(in the rows, 128 means zero)
Which row each row swaps with, under one turn or mirror:
ses: [134 167 101 129 109 116 114  99  89 147 116 148 126 126 104 127]
kati: [126 166 106 132 103 120 118  98  87 148 115 138 127 128 105 129]
nanit: [117 137 106 150  87 134  95 144 153 133 111 100 139 126 137 114]
zaruz: [133 115 126 134  87 125  92 128 147 105 100 119 137 129  92 109]
kone: [133  98 134 117 114 127 102 159 145 128 121 113 125 113  89  93]
Veg: [105 130 124 124 129 156 128 109 158 111 122 159 101 103 118 111]
zov: [ 87 140 126 116 133 105  96 147 113 104 138 136 116 126 123 124]
gumo: [124 162 118 137 129 162 126  96 108 132 135 150 127 120  96  92]
nize: [118  97 125 126 101 156 105 176 109 129 108 147 133 114 118 121]
nog: [139 158 114 151 120 147 133 165 138 151 108 118 150 136 102 124]
mefub: [132 103 134 125 111 124  97 164 153 124 115 120 129 115  92  93]
kise: [120 143 106 149  97 134  95 148 152 147 116 101 146 124 135 102]
Mume: [132  95 140 126 146 136 129 135 124 161 107 158 117 126 100 129]
remin: [139 160 105 158 115 146 135 154 144 153 109 118 147 141 109 117]
rol: [148 133 135 128 104 145 130 171  97 118 122 157 118 113 103 109]
bili: [113 105 114 140 145 127  89 130 150 165  99 119 139 131 123 112]
Puziv: [ 90 160 116 115 121 109  84 135 101 141 134 129 121 121 106 127]
pivos: [111 104 108 132  88 142  91 157 139 126 108 125 134 113 146 121]
Vof: [124 125 104 146 141 123 145 134 111 158 136 146 140  97 144 139]
zumad: [123 120  96 134 131 131 150 119 102 124 134 145 149 122 151 141]
bibo: [103 124 123 121 125 118 124 123 110  78 132 137 135 140 137 122]
Mise: [123 114 103 137 128 130 155 123 104 113 130 137 153 127 148 129]
Rese: [102 133 121 126 133 158 126 111 160 114 121 154 100 102 117 109]
Mul: [108 102 105 134 134 122 142  99 110 112 138 112 118 108 123 111]
zanik: [107 156 120 121 124 138  86 104 141 117 120 140 101 113 104  87]
rim: [138 159 111 155  98 141 121 144 154 150 108 103 140 136 125 114]
Poge: [134 164 102 128 104 120 119  91  92 132 115 142 132 121 112 134]
vef: [160 139 137 126 104 144 132 172 111 121 128 153 113 118 112 111]
Pag: [135 127 110 133 148 128 137 134 113 168 132 149 140 101 142 143]
Zaru: [ 90 107  97 117 131 125 114 100 123 114 140 123 136 100 107 111]
bez: [130  92 142 117 146 122 118 134 148 154 105 150 116 122 123 129]
rak: [112 172 109 131 119 113 102 111  92 156 127 139 122 115 104 133]
kiv: [121 126 123 128 124 161 150  98 149 106 120 153 108 126 117 110]
baniv: [157 158 135 120 102 132 145 145 130 123 137 143 104 108 132 102]
mor: [130  95 140 117 148 118 111 129 148 159 103 144 111 123 122 126]
bas: [159 162 132 131 113 140 138 136 142 118 137 143 104 106 130 107]
munu: [ 99 164 114 127 124 102  79 123 103 141 136 130 126 115 113 113]
Gimak: [131 105 131 117 118 149 128 164 120 140 125 112 107 106  95  92]
beko: [160 118 128 148 134 139 123 124 123 165 113 124 152 144 113 104]
ter: [132 161 111 161 108 145 137 155 137 154 109 111 144 142 106 118]
nisev: [ 84 113  95 110 130 122 110  99 122 113 134 132 140 102 114 112]
zam: [ 78 125 105 110 135 132 105 128 120 131 121 130 159 127  87 128]

gumo pairs with beko
rim pairs with rak
Puziv pairs with nanit
zaruz pairs with zam

Which row each row swaps with, under one turn or mirror:
Foma: [121 100 145 143 130 155 141 116 113 144 119 148  75  94 138 136  98 120
 130 145 149 121]
Lono: [127 111 135 150 101 138 141 120 119 142 128 164  78 107 109 129 101 121
 116 146 137 115]
vil: [118  90 161  95 161 114 170 151 141 114 137 152 108 138 154  90  94 128
 108 130 136 125]
kizo: [151 130 147 115 133  95 156 111 164 153 108 119 121 123 169  81 113 149
  96 141 150 134]
petu: [115 104 137 147 112 151 124 129 106 151 120 144  72 102 136 130 109 127
 134 125 144 127]
tuta: [125  95 145 142 118 143 128 119 106 152 120 139  63  97 135 129 113 116
 136 134 139 134]
kopo: [115  64 161  98 140 123 159 146 137 115 128 164 120 127 151 109 103 135
 104 122 146 122]
gafid: [119  65 156 102 140 120 148 133 134 129 134 165 129 147 149  80 102 136
  89 130 151 118]
rufig: [126 133 168 122 100 140 136 155 114 149 151 136 118 136 110 127 114 125
 136 132 138 119]
Batef: [ 99 138 165 135 115 129 151 145 128 153 161 131 132 130 111 119 130 126
 124 139 112 117]
nelil: [119  99 139 137 118 146 143 116 105 156 129 159  68 107 120 129 112 133
 106 143 142 115]
Vul: [142 129 144  91 132 116 160 117 167 146 126 129 101 137 168 100 105 149
 121 141 165 133]
Rul: [131 110 138 129 128 146 141 134 118 144 132 137  65  93 126 132  95 124
 136 159 123 118]
Faf: [131 126 142 122 126  90 164 108 173 137 132 117 107 128 170  98 103 143
 106 157 144 137]
zodi: [111 145 168 150 115 149 137 144 131 139 131 120 142 131 110 118 117 121
 130 135 120 116]
Buso: [121 136 165 150 162 124 148  89 122 101 136 141 122 116 110  77 114 147
 106 113 122 156]
voba: [136 117 147 118 123  90 148 111 170 163 109 125 127 104 167 105 102 162
 109 145 146 139]
nulo: [126 117 168 154 149 145 144 102 105 114 142 126 110 134  93  67 120 145
 108 119 117 142]
Bosed: [178  83 139 129 158 111 124 116 139 125 137 126 120 125 116 107 115 164
 127 159 111 149]
votu: [108 128 163 148 154 135 147  96 117 103 124 127 105 112  93  77 112 147
 122 115 113 134]
foz: [153 122 158 114 139  94 147 118 173 139 117 114 119 125 176 119 124 152
 107 148 146 128]
kom: [128 124 169 138 143 139 147  93 126 104 145 142 108 131  82  69 117 152
 100 122 122 134]
fabu: [167  83 126 129 137 114 122  86 126 120 133 117 128 119 114 102 117 159
 125 154 103 140]
seg: [169  89 130 133 148 112 122  96 147 119 140 114 111 126 127 120 128 169
 131 154 115 141]
fubuk: [126 113 132 144 111 142 133 118 114 152 121 154  71  88 127 128 102 130
 104 133 142 123]
lef: [114 103 122 135 106 149 124 119 107 153 124 149  73  96 125 121 111 127
 113 146 139 128]
Mup: [175 100 117 139 158 110 126  97 132 125 130 125 122 123 121 104 126 162
 123 149 102 154]
Zev: [138  96 140 148 105 130 143 123 113 156 108 146  76  97 121 134 111 126
 113 151 143 112]
muno: [108  72 159 105 135 117 145 134 131 124 131 165 111 146 160  84 106 140
  88 124 151 135]
panip: [125 138 160 143 158 139 166  98 115 100 122 121 111 116 109  79 114 145
 121 108 113 129]
ved: [113 129 183 152 109 131 143 135 109 161 146 125 144 120 127 104 121 116
 119 128 127 116]
vipa: [131 125 142 124 133 100 158 110 175 152 135 120 105 139 175 110 106 159
 117 156 136 135]
gos: [128 131 178 152 169 131 143 105 113 109 121 116 104 130 101  82 102 151
 119 112 122 135]
luz: [148 120 144 125 134  91 151 113 161 149 106 115 126 123 176  93 120 155
 103 153 151 138]
pez: [181  90 124 126 154 123 124 103 148 118 121 109 111 123 115  96 123 144
 119 146 109 140]
bupu: [116  69 164  96 139 131 157 142 140 126 126 162 118 132 162  87 117 150
 104 132 158 134]
Vasu: [117 143 164 150 105 147 138 131 126 146 149 140 120 141 111 112 149 144
 131 132 123 128]
miv: [181  90 126 115 153 122 143 120 130 119 123 115 129 114 119 105 126 161
 117 151 108 151]
sodis: [107 136 166 133 115 126 134 144 125 155 148 141 130 134 107 118 125 115
 122 146 102 116]
Vug: [137 139 168 149 162 128 147 118 114  88 118 136 115 128 103  75 111 152
 109 123 121 135]
Nuf: [177  78 129 128 158 108 132 103 134 116 136 133 126 122 137 103 122 155
 117 153 107 158]
nukuv: [111  69 145 111 136 122 161 133 140 132 131 166 108 150 146  96  96 142
  86 127 159 132]
boka: [118 133 179 151 107 139 128 141 123 156 129 121 140 122 105 106 123 123
 115 127 113 126]
Zogum: [131 136 174 147 100 128 125 150 113 157 136 123 135 123 105 102 117 124
 116 136 122 121]
sozum: [106  74 159  97 139 122 162 148 132 118 115 166 124 135 153  82 110 148
 112 137 151 142]
vuli: [123  77 159  99 159 122 147 143 137 114 130 158 124 137 156 100  93 128
 100 129 157 141]
Vanaz: [121 152 169 142 107 133 128 134 137 135 127 135 147 134 111 110 137 123
 135 135 118 131]
Bam: [151 126 157 124 121  97 141 101 168 126 120 109 123 131 169 100 132 144
 125 155 149 140]
pas: [139 108 146 119 121  91 158 108 175 155 122 110 124 135 156 103 112 150
 118 150 162 143]
kagim: [121 149 183 146 103 128 150 132 112 157 136 145 133 132 118 119 130 129
 127 133 117 125]
Rasol: [117  79 163 116 144 118 172 136 142 138 109 170 123 145 139  86 101 122
  93 127 158 127]
sinuz: [121 107 148 126 118 156 136 119 104 136 112 135  76  90 129 135 100 126
 125 144 133 113]
Verek: [134  77 156  96 143 115 154 137 125 115 123 173 130 145 141  94  97 145
  93 127 158 119]
dezub: [179 100 106 131 146 103 131  89 124 121 135 135 110 134 120 100 118 160
 113 143 120 140]
lala: [171  94 113 122 153 105 133 101 133 123 118 133 111 120 123  95 123 176
 109 143 115 155]
bufo: [112 143 162 144 155 142 158 106 127  97 134 134 130 134 105  85 123 152
 121 109 115 139]
niti: [122 124 170 148 153 129 153 100 125  95 135 121 117 127 100  69 120 156
 112 121 110 137]
Zap: [139 113 133 120 124 103 147 106 175 140 130 121 116 153 163  98 132 171
 122 137 152 140]
tefer: [125  74 150 103 145 106 163 121 149 127 131 173 113 149 148  89 110 127
  95 134 159 114]
bogiz: [139 107 141 139 116 156 134 110 119 149 121 145  69  96 117 126  99 119
 113 133 151 123]

Rasol pairs with Zev
kizo pairs with Zogum
Nuf pairs with votu
Zap pairs with Vasu
luz pairs with boka
dezub pairs with kom
Vul pairs with rufig

Which row each row swaps with, under one turn or mirror:
salu: [135 149 144 127 115 133 146 135 140 158 148 126 168 116 138 139]
bos: [147 126 114 159 129 107 136 114 174 125 118 118 112 130 109 129]
patum: [144 133 173  92 130 138 118 150 130 118 137 130 111 109 156 141]
kaza: [109 141 130 124 145 105 106 141 148 149 118  90 123 123 157 158]
pid: [131 154 133  97 126 125 144 122 106 113 109 121 142 104 104 147]
ruve: [163 122 143 169 105 120 113 128 140 122 133 142 105 115 134 140]
mik: [110 129 118 129 155 138 140 153 139  89 150 151 139 141 147 136]
zire: [113 109 114  89 116 147 124 134 104 135 109 114 119 137 153 134]
setam: [150 156 125 129 135 154 121 142  96 115 115 162 129 120 143 125]
Peg: [129 128 156 134  93 128 124 149 119 132 102 110 129 100 109 113]
bokav: [169 136 144 137 139 133 135 126 117 163 127  92 121 127 121 117]
Lasa: [111 121 126 133 158 131 140 150 140  97 150 152 141 141 153 126]
sir: [173 141 121 113 138 154 131 127 130 134  98 131 119 126 117 100]
bef: [110 129 127 131 149 142 137 156 153 100 148 135 143 147 156 116]
niv: [118 141 140 130 114 131 147 147 146 138 138 141 176 124 150 128]
sifu: [124 114 137  99 137 125 105 127 123  95 122 160 122 127 101 146]
gove: [110 142 119 126 129 114 116 122 159 147 101  89 126 143 146 154]
Lunu: [120 114 147  98 143 119  95 138 116  99 123 140 115 121 104 139]
Buteg: [144 105 133 126 138  96 110 116 123 138  89 143 105 120 110 147]
zoki: [132 142 145 143 124 134 154 144 135 160 143 118 165 122 148 125]
dusik: [158 124 139 128 145 126 124 124 107 160 127  87 124 139 110 127]
Gupa: [165 143 112 127 147 143 122 138 134 124  86 135 117 130 116  98]
lenit: [126 124 169  95 139 124 117 145 121 119 147 126 108 115 156 153]
fur: [148 120 122 101 134 111  99 123 126 119  97 118 146 107 151 104]
Boli: [110 134 128 126 147 148 140 143 154 100 156 134 138 147 151 117]
Mabul: [144 123 112 142 163 136 148 147 101 125 129 139 112 143 154 157]
Seba: [121 121 148 144  86 132 126 151 116 132 102 124 138  99 116 123]
gan: [118 110 141 112 145 120  97 132 117 102 121 152 120 122  95 144]
zos: [133  92 155 128  98 132 124 148 133 135 120 162 112 126 124 150]
mam: [142 138 116  80 124 121 127 114 128 132  87 133 123 127 154 143]
Mab: [142 133 117 162 128 112 142 109 169 122 119 115 101 130 112 133]
dega: [127 127 125 148 123 111 145 115 176 126 127 106 109 139 104 138]
Nof: [125 124 130 146 133 107 144 120 178 126 127 107 108 137 106 127]
mot: [129 142 151 132 127 120 106 135 105 119 103 123 165 108 106 122]
Tafaz: [103 137 137 126 128 102 115 129 149 142 129  97 112 123 158 163]
namu: [134 132 112 152 130 154 116 160 105 141 104 118 102 149 133 131]
Fumim: [109 112 104 103 109 138 127 142 108 139  99 118 115 133 156 138]
toba: [103 142 113 134 128 105 116 124 155 142 107  91 124 133 141 157]
Zaziz: [167 144 109 118 139 150 128 134 133 128  95 143 111 126 124 102]
dumed: [116 121 129 138 156 129 148 150 144  96 153 147 132 145 155 134]
ruvo: [162 114 146 168 116 106 117 132 138 120 133 143 105 111 131 143]
Mos: [133 115 118 140 166 132 151 156 102 128 124 140 113 146 145 158]
fef: [143 129 121 167 130 113 144 113 167 120 130 114 106 135 118 133]
mevi: [118 147 155 126 112 128 140 152 148 136 135 135 176 128 140 129]

lenit pairs with bokav
setam pairs with Buteg
dusik pairs with patum
namu pairs with zos

